Each path below is one point turned by a fixed rotation once a step. After each direction that follows a path, write how fast that rotation turns it, in degrees each step (0 if it stays still).
Each turn is a multiple of 5 degrees from 10 to 175, or 0.
Each row of a path follows its step; steps can be skipped.
path 1
step 0: | -34 |   3 |   4 | -16 | -16 |  -8 | -14 |  36 |   9 |  10 |  27 |  40 |  13 |   8 |  -5 |   1 |  -6 | -53 |  17 |  36 | -14 |  19 |  57 |  39 | -22 |  -9 |  29 | -32 |  12 |  -3 |  15 |  11 | -21 |
step 1: | -45 |  -6 |  -6 | -14 | -13 | -26 |   0 |   9 | -16 |   2 |  20 | -13 |   5 |  23 |   0 |  51 |  32 | -31 | -34 | -13 |  10 | -59 | -17 |  -8 |  -9 |  25 | -16 | -16 |  -7 | -36 | -13 | -29 |  21 |
step 3: |  -5 |  32 |  11 | -10 |  20 |  -6 | -35 |   0 | -15 |  10 |  12 |  26 |   5 |  23 |  10 | -14 | -16 |  -7 | -46 | -24 |  43 |  -2 |  23 |  -2 | -33 |  27 | -47 | -12 |  36 | -37 |  16 |  -3 |  33 |
step 4: | -16 | -43 |   0 | -29 |  39 |  20 |   8 |  30 |  37 |  -5 |  22 |  22 |  14 |  25 | -15 |  -7 |  21 | -36 |  37 |  41 |  10 | -13 |  -1 |   7 | -23 |  32 | -13 |  -9 | -10 |  17 |  44 |  -6 | -21 |
step 5: | -51 |  31 |   8 | -17 |   5 |  12 | -16 | -42 |  -5 |  18 |  32 |   6 |  20 |   5 |  14 |  28 |  55 |   1 | -25 | -27 | -24 | -24 |  42 |  30 | -16 |  21 |   2 | -25 |   8 |   5 |  -4 |   4 |  15 |
step 6: | -32 |  -3 | -42 | -10 |  20 |  18 |  -2 | -11 |  37 |  47 |  -3 |   4 |  14 |   2 | -18 |  35 | -11 | -39 |  11 |  34 |  27 |  -6 |  11 | -42 |   8 |  -1 | -14 |  28 |   5 |   1 |   5 | -45 |  31 |
step 7: |   3 |  25 | -27 | -22 |  38 |   9 |  -5 | -13 |  -1 |  10 |  26 |  -4 | -22 |  19 |  23 | -26 |  19 | -10 | -42 | -14 | -10 |  29 |  -6 |   8 |  -7 |  50 | -63 | -18 |  19 |  38 | -20 |  -2 |  -2 |
step 8: |  14 |   6 | -10 |   4 |  20 |  39 | -30 | -15 |  61 | -14 |  31 |  29 |  49 |  10 | -17 |  12 | -21 |  12 |  39 |   2 |  41 |  -1 |  21 | -18 |  -6 |  41 |   0 | -20 |  -1 |  -6 |  22 |  12 |  14 |
step 9: | -28 |   9 |   1 | -42 |  22 | -11 |   0 |   8 |  30 |  47 |  33 | -11 | -15 | -26 |  -2 |   4 |  14 |  -4 |  -4 |   7 | -11 | -13 |  21 |  53 |  24 |   5 | -10 | -64 |  18 |  14 |   9 | -24 | -30 |
step 10: | -17 | -23 | -64 |  12 | -19 |  25 |   3 | -21 |  17 | -12 |  34 |  -4 |  39 |  22 | -18 |  53 |  12 | -19 | -20 |   7 |  -3 | -11 |   0 | -34 |  30 |  10 |   2 | -31 |  -7 |  15 | -31 |  -4 |  20 |
Speeds:
|   3 |   2 |   6 |  13 |   3 |   9 |   2 |  -6 |   2 | -11 |   4 |   7 |   9 |  -2 |  -1 |   6 |   1 |  -6 |   5 |   3 |  15 | -11 | -11 | -12 |  17 |   0 |  -4 |   4 |  -8 | -15 |   7 | -12 |   1 |
160
|   5 |   3 |  -7 |  -2 | -13 |  -3 |  -7 | -11 | -12 |   3 |  -5 |   8 |   9 |  15 | -10 |  -5 |  -3 |   7 | -13 | -11 |   0 | -17 |  11 |  -6 |   6 |   9 |   0 |  -1 |   4 |  -1 |  -2 |   0 | -13 |
160
|   5 |  14 |   7 |  12 |  -6 |   4 | -11 |   7 |   3 |   5 |  15 |  -8 |  -4 |  13 | -14 |   5 |  -6 |   2 |   2 |   2 |   0 |  -1 |  12 |   6 |   0 |  -4 |   5 |  11 |   3 |  -7 |   0 |   6 |  18 |
140
|   1 |   2 |   6 |  12 |  11 |  -4 |   6 |   4 |   0 |  -5 |   4 |  17 |  -3 |  -4 |  -5 |  -7 | -11 |   9 | -12 |  13 |   1 |   9 |  -3 | -12 |  -5 |  11 | -10 |   7 |  13 |   2 |  -6 |  12 |  -3 |
85
| -18 |   3 |  -6 |   3 |   2 |  -8 |  17 |   5 |  -4 |   3 |  10 |   2 |   4 |  -7 |  -4 |  19 |   9 |   4 |  -3 |   4 |  -9 | -10 |   9 |  -6 |   5 | -11 |   6 |   9 |  -2 |   2 |  -9 |   1 |  -7 |
80
|  -6 | -11 |   0 |  -1 |  -9 |   0 |  -2 |   2 | -10 |  -3 |   0 |   7 |  12 |   6 |  -7 |   4 |  -9 |   7 |  17 |   8 |  -8 |  21 |   9 |  -1 |   5 |   2 |  -7 |   4 |  -6 |   7 |   6 | -15 |   1 |
175
path 2
step 0: |  22 |   7 |  17 |  42 |  18 |  25 | -11 | -16 |  -9 |  57 |  -5 | -16 |  -3 |   1 |  -9 |  -9 | -15 | -20 |  -2 | -17 |  -1 |  41 |   8 |  34 | -50 | -11 |   4 | -35 | -37 | -12 |  14 |   2 |   0 |
step 1: |   8 |  18 |  20 | -21 |  57 |  -1 |  20 |  15 |  -3 |  -3 |   2 |  -7 |  -9 | -16 |  33 |  -1 | -31 |  -2 |  -1 |   4 |   4 |  30 | -30 |  28 |   5 |  13 | -30 |  12 |  45 |  -1 | -10 | -46 |  29 |
step 2: | -14 |   5 |  38 |  47 | -21 | -11 |   7 |  21 |  16 |  32 |  -7 |  -7 |   1 |  -5 |  33 |   2 | -29 |  39 |   5 |  12 |  19 | -13 |  10 | -48 | -28 |   0 |  17 |  19 |  12 |  17 |  44 | -23 |  -3 |
step 3: |  42 |  -2 |  31 | -22 | -32 | -33 | -19 |  10 |  18 | -29 |  14 | -29 | -21 |   2 |  -3 | -36 |   2 | -19 |  23 |  25 |  12 |  41 |   5 |   0 |  40 | -26 |  -1 |  19 |   8 | -13 |  29 |  -1 |   3 |
step 4: | -28 |   0 |   1 |  25 | -19 |  22 | -43 |  -9 | -25 |   2 |  -9 |   7 | -16 |  -3 |  45 | -20 | -12 | -23 | -22 | -13 |   0 |  11 |  15 |   5 |  21 |  63 |  19 |  11 |   5 | -16 |  27 |  37 |  -7 |
step 5: |  42 |  26 | -20 | -10 |  23 | -36 | -20 | -29 |   8 |  -2 | -14 |  27 |   7 |  18 |  27 |  -1 |  25 | -16 |  -6 |  34 |  31 |  13 |  24 |  27 | -48 |   7 |   7 | -22 |  -9 | -38 |   4 | -12 |  11 |
step 7: | -36 |  -1 |  16 |   4 |  27 | -40 |   9 |  22 |  15 |   7 | -11 | -15 | -17 |  21 |  38 |  36 |  19 | -20 |  35 |  21 | -11 | -11 |  -4 |  -2 | -19 | -19 | -37 |  30 |  45 |  -5 |  24 | -10 |   9 |
step 8: |  16 |   1 |  44 |  19 | -46 | -12 |  -3 |  -1 |  -9 |  50 | -24 |  -4 |  24 |  -7 | -15 | -39 |   1 | -24 |  19 | -17 |  26 |  21 |   7 | -25 |  -9 |   3 | -34 |  20 |  -3 |  30 |  19 |   5 | -20 |
step 9: |  13 |  29 | -20 | -30 | -22 |   0 | -40 |  26 | -39 | -11 |   0 | -26 | -10 |   7 |  19 |   1 |   5 |  24 |   0 |   4 |  10 |  48 |  23 |  26 |  27 |  15 | -27 |  21 |  41 |  -8 |  -7 |  14 |  25 |
step 10: | -18 |  10 |  13 |   9 | -15 | -15 | -16 |  43 | -27 |  30 |  21 |  17 | -11 |   6 |  17 |  -2 | -13 |   6 | -31 |   5 |  21 |   8 |  15 |  11 | -51 |  39 |  30 | -27 | -20 | -30 |   5 |   0 | -41 |
Speeds:
| -17 |   5 |  12 | -15 |   6 |   1 | -10 |   6 |  -6 |  -6 |  -4 |   0 |  -7 |  12 |  -1 |  -3 |  -8 |   2 |  17 |   0 |  -4 |  -5 | -14 |   7 |   3 |  11 |   1 | -14 |  -6 |   4 |   3 |   3 |   6 |
125
|   4 |  10 |   5 |  11 |   3 | -13 |   1 |  -5 |   4 |   5 |  -9 |  16 |  11 |  -1 | -12 | -10 |   3 |  14 |  16 |   2 |   4 |  -1 |  12 |   2 |   5 |  -8 |   0 |  -9 | -10 |  -3 |   6 |   0 |  -1 |
130
|   0 |   4 |  -1 |   8 |  19 |   3 |   4 |   1 |  13 |  -2 |  -8 | -12 |  14 |  -2 |  -2 |  20 | -11 | -10 |   8 |  -5 |   8 |   4 |  -2 |   2 |  -2 |   0 | -11 |  -3 |  -2 |  11 |   2 |   0 |  -6 |
60
|   0 |  13 |  -5 |   3 |   5 |  12 |  10 |   8 |  -2 |  -9 |  -5 |   1 |  -7 |  -5 |   2 |  -8 |   2 |  -1 | -14 |   2 |  12 |  -3 |   0 |  13 | -11 |  -1 |  -7 | -10 | -10 | -12 |  -4 |  17 |   3 |
70
|  -5 |   0 |   1 | -10 |   3 |   4 |   7 |   4 |  24 |  12 |  -8 |  -2 |   2 |  -5 |   1 | -11 |   4 |   2 |  -4 |   6 |  -8 |  10 |   3 | -12 |   8 |  19 |  -1 |  -3 |  -1 |  -2 | -12 |   5 |  -2 |
155
|   5 | -18 |  13 |   6 |  -2 |   8 |   6 |   3 |  -9 |  10 |  -5 |   5 |   9 |   1 |  -8 |  -1 | -13 |   2 | -10 | -10 |   0 |  -7 |   2 |  -5 |  -6 |  13 |   7 |  -4 |   2 |   2 |  13 |  14 |  -3 |
175
path 3
step 0: |  30 |  45 |  18 |  15 |   3 |   0 | -34 |  -9 |   4 |  -1 | -14 |  22 |  -4 | -61 |   8 |  -1 |  21 |  28 |  14 |  16 |  22 | -21 |  47 |   8 |   8 |  -4 | -37 |   5 |  19 |  18 |  26 |   0 | -13 |
step 1: |  10 |  45 |  33 | -12 | -16 |  50 | -10 |   5 | -19 | -30 |  -2 |  12 | -15 | -46 |   8 | -15 |  12 | -16 |  27 |  24 |   4 | -16 |   9 |  11 |  21 |  -1 |   0 |  45 |  13 | -31 |  -7 |   7 |  29 |
step 2: |  26 |  21 |  25 | -56 | -17 | -17 |  15 |  29 |  -4 | -39 |   1 |  37 |  21 |  10 |  35 |  -2 |  22 | -17 |  -5 |  13 |  -5 | -36 |  27 |  13 |  19 |   4 |  28 |  17 |  -8 | -15 |  15 |  26 |  19 |
step 3: |  15 |  43 | -40 |  -1 | -10 | -34 |  19 |  -3 |  -8 | -45 |  -9 |   8 |  36 | -36 |  36 | -34 |  20 |  -7 | -14 |  -7 | -28 | -30 |  10 |  16 | -13 | -16 |  15 |  -4 |  19 |  16 |  -5 |  18 |  -9 |
step 4: |  31 |  44 | -10 | -14 |  28 | -20 |  14 | -16 |  20 | -41 | -31 | -21 |  -2 | -59 |  -7 |  12 |  20 |  -4 |  27 |  22 |  25 |  -1 |  15 |  -3 | -20 | -28 |  -2 | -14 |   5 |  23 |   6 |   2 |  24 |
step 5: |   3 |  40 |  17 | -13 | -23 |  29 |  -4 |  -4 |  11 | -33 |  -7 | -25 |  18 | -29 | -11 |  22 |  18 | -41 |  13 |  23 |  46 |   3 |   6 |  49 | -18 |  27 |  -4 |  26 |   5 |   3 |  21 |  17 |  -5 |
step 6: |   0 |  12 |   6 |  -9 | -15 |  -1 | -17 |  35 |  14 | -48 | -31 | -18 |  21 |   3 |  24 |  17 |  44 | -12 |  24 |  -1 | -15 |  -2 |  56 |  30 |  20 |  30 |  10 |   5 |  14 | -31 |  15 | -10 | -15 |
step 7: |  27 |  10 |   4 |  42 |   4 |  -9 |   4 |  -3 | -10 | -28 |  -4 |  -3 |  15 | -34 |  53 | -11 |   0 |  11 |   6 |  12 |   4 |  -5 |  73 |  29 |  25 |   7 |  33 |  -8 |  10 |  13 | -18 |  15 |  -1 |
step 8: |  16 |  -4 |  -5 |  12 |  16 |  31 |  13 |  -7 | -13 | -51 | -25 |  32 |  18 | -55 |  -3 |  17 |  13 | -15 |  22 | -14 |  23 |   2 |  10 |   9 |  22 | -38 |  30 |   9 |  11 |  18 | -29 |  27 |  11 |
step 9: |  21 |   9 |   8 | -25 |  26 |   6 | -15 | -19 | -15 | -48 |  -4 |  37 |  39 |  -8 |  13 |  25 |  -3 | -49 |  22 |   8 |  28 |  -6 |  -9 |   2 | -16 |  24 |  32 |  18 |  25 |  13 |  39 |  -1 |  -3 |
Speeds:
|  -2 |  -1 | -11 |  10 |  -2 |  -4 |   0 |   5 |   4 |  -5 |   5 |   0 |  21 |  11 |   7 |  -3 |   2 |  20 |  -5 |   0 | -17 |  -6 |   7 |   6 |   0 |   5 |  -2 | -11 |  -5 |   3 |   8 |  -1 |  12 |
95
| -7 |  9 | 11 | -3 | -3 | 11 | 16 | 11 | -1 |  4 |  0 | -3 | 17 | 16 | -2 |  0 | -7 | -9 | 14 | -6 |  5 | -1 | -1 | -8 |  0 |  3 | -2 |  9 |  6 | -2 | 13 |  0 |  6 |
95
|  -6 |   6 | -10 |   0 |   4 |   2 |  -4 |  -2 | -10 |   3 | -19 |  -1 |  -6 |  -4 |  -8 |  -2 |  -5 |  19 |   2 |  -5 |   9 |   2 |  -4 |   1 |   2 |   6 |  10 |  18 | -10 |   9 |   7 |   3 |  12 |
95
| -13 |   1 |  -7 |   2 |   6 |   4 |  -6 |   8 |   8 | -19 |  -9 |   2 |  -7 |   1 |  -9 |  -7 |   7 |  -7 |  15 |  -8 | -17 |   7 |  -5 |  -9 |   3 |  -6 |  -2 |  -1 |  -2 |  -9 | -10 |  -4 |   8 |
155
path 4
step 0: |  32 |  -1 |   9 |  -6 |  37 | -19 | -10 |  -3 | -21 | -33 | -17 |  25 |  28 |  10 | -32 |  -7 | -22 |  37 |  -6 |   0 |  20 |  -3 | -15 |  -6 |  55 |   7 | -64 |  -8 | -37 |  -9 |   6 |  16 |   4 |
step 1: | -31 |  25 |  26 |  25 | -34 | -23 | -30 |  40 | -28 |   4 |  43 |   5 |   1 |  22 | -43 |  19 |  19 |  27 |   4 | -21 |  -1 |   4 |  -1 | -14 |  21 | -25 | -16 | -17 | -44 |   6 | -18 | -17 |  14 |
step 2: | -12 |   2 |  31 |  39 |  13 |  -4 |  -9 |  12 | -13 |  20 |   7 |  -4 | -15 |  -1 |  45 |  35 | -38 |  38 |  18 |  -2 |  -7 |   1 | -62 | -39 |   0 |  -7 | -30 |   7 |  -6 |  15 |  -6 |  24 |  36 |
step 3: |  15 | -45 |  16 |  50 | -49 |   1 |   7 |   3 | -21 |  -7 |  17 | -21 |  13 |  13 | -21 |  11 | -43 |  -1 | -29 |   9 | -17 |  30 | -26 |  19 | -21 | -21 | -35 |  13 | -11 |  20 |  38 |   5 |  -9 |
step 4: |  26 |  15 |  23 |   9 |   4 |   4 | -12 |  26 |  -4 |  -5 | -45 |  -1 |  57 |  33 | -12 |  26 | -18 |  15 |   5 | -31 |  40 |  34 |  13 |  -8 |  12 |   6 | -11 |   0 |  -1 |  30 |  48 |  18 |  32 |
step 6: | -25 |  -9 |  -8 |  46 |   4 |   1 | -38 |  20 |  -8 |   2 |  26 |  28 |  23 |  38 |  44 |  50 |  31 |  33 |  19 |  -4 | -16 |  19 |  -8 | -33 |   8 |   3 | -16 |   5 | -22 |  -6 |  20 | -15 | -21 |
step 7: |  -4 | -18 | -11 |   0 |  -2 |  40 |  25 |  -6 | -32 |   5 |  12 |   7 |  11 |  42 |   1 |  19 | -62 |  18 |  32 |  45 | -30 |   6 |  -7 | -16 |   7 | -27 | -32 |  22 | -37 |   1 |  12 |  18 |  20 |
step 8: |  48 | -37 |  12 |  20 | -18 | -14 | -26 |   3 | -26 |  13 |  10 | -13 |  27 |  36 | -21 |  11 |  -4 |  11 | -11 | -30 | -11 |  40 |   3 |   6 |  49 | -22 |  17 |  25 | -19 | -25 |  16 |  35 |  26 |
step 9: |  22 |  17 |  44 | -19 | -12 |  15 |  -4 |  19 | -15 | -10 | -12 |  15 |  48 |  -2 |   6 | -29 | -25 |  19 |  17 | -20 |   2 |  25 | -46 | -42 |  40 | -14 |   2 | -31 | -33 |   3 |  11 | -31 |  18 |
step 10: |  12 |  -3 | -14 |  21 |  -6 |  16 | -30 |  61 |   1 |   6 |  39 | -12 |  10 |   7 |  10 | -12 |   1 |  52 | -42 | -11 |  -1 |   2 | -29 | -12 |  -4 |  28 | -30 |   8 | -59 |   5 |  -9 |   0 | -11 |
Speeds:
|   6 |  -1 |   1 | -11 |  -5 |  12 |  -9 |   1 |  12 |   8 |  -6 |  -2 |  11 |   0 |  -2 |  -6 |  -9 |   1 | -14 |  -9 |   8 |   4 | -10 |   7 |  -4 |  21 |   2 |   1 |   4 |   4 |   7 | -14 |  -5 |
65
|   2 |  -2 |  -5 |  10 |  -3 |   6 |   2 | -10 |   5 |  -1 |   1 |   4 |   3 |  -2 |   1 |  24 |   2 |  -4 |   3 |  -1 |  10 |   6 |   9 |   1 | -14 |  -2 |  -2 |  -8 |  11 |  25 |   6 |   0 |   1 |
35
|  -2 |   8 |  -3 |  -3 |  10 | -15 |  -8 |   4 |   4 |   1 |  -9 |   4 |   9 |   4 |  10 |   1 | -16 |  -8 |   5 |  -3 | -13 |  10 |   7 |  -9 |  -8 |   3 |  -5 | -13 |  11 |  -8 |  -4 |  -3 |  13 |
155
|  10 |   0 |  -9 |  -8 |  10 |  12 |  -2 |  -2 |   5 |  -1 |   5 | -17 |  -5 |  -7 |   5 |   5 | -10 |   1 |  -3 |   2 |  -1 |  -5 |  -2 |  -1 |   2 |  10 |  -6 |  -3 |  -8 |   7 | -15 |  23 |   8 |
140
| -18 |   2 |  -5 |  -9 |  -4 |   1 |  -1 | -22 |   5 |   3 |   5 |  10 |   2 |   5 |  -9 |  13 |   2 |  -6 |  -8 |  -4 |  -4 |   0 |  -5 |  -7 |  11 |   3 | -10 |  13 |  -1 |  -5 |  -7 |  -1 |   9 |
60
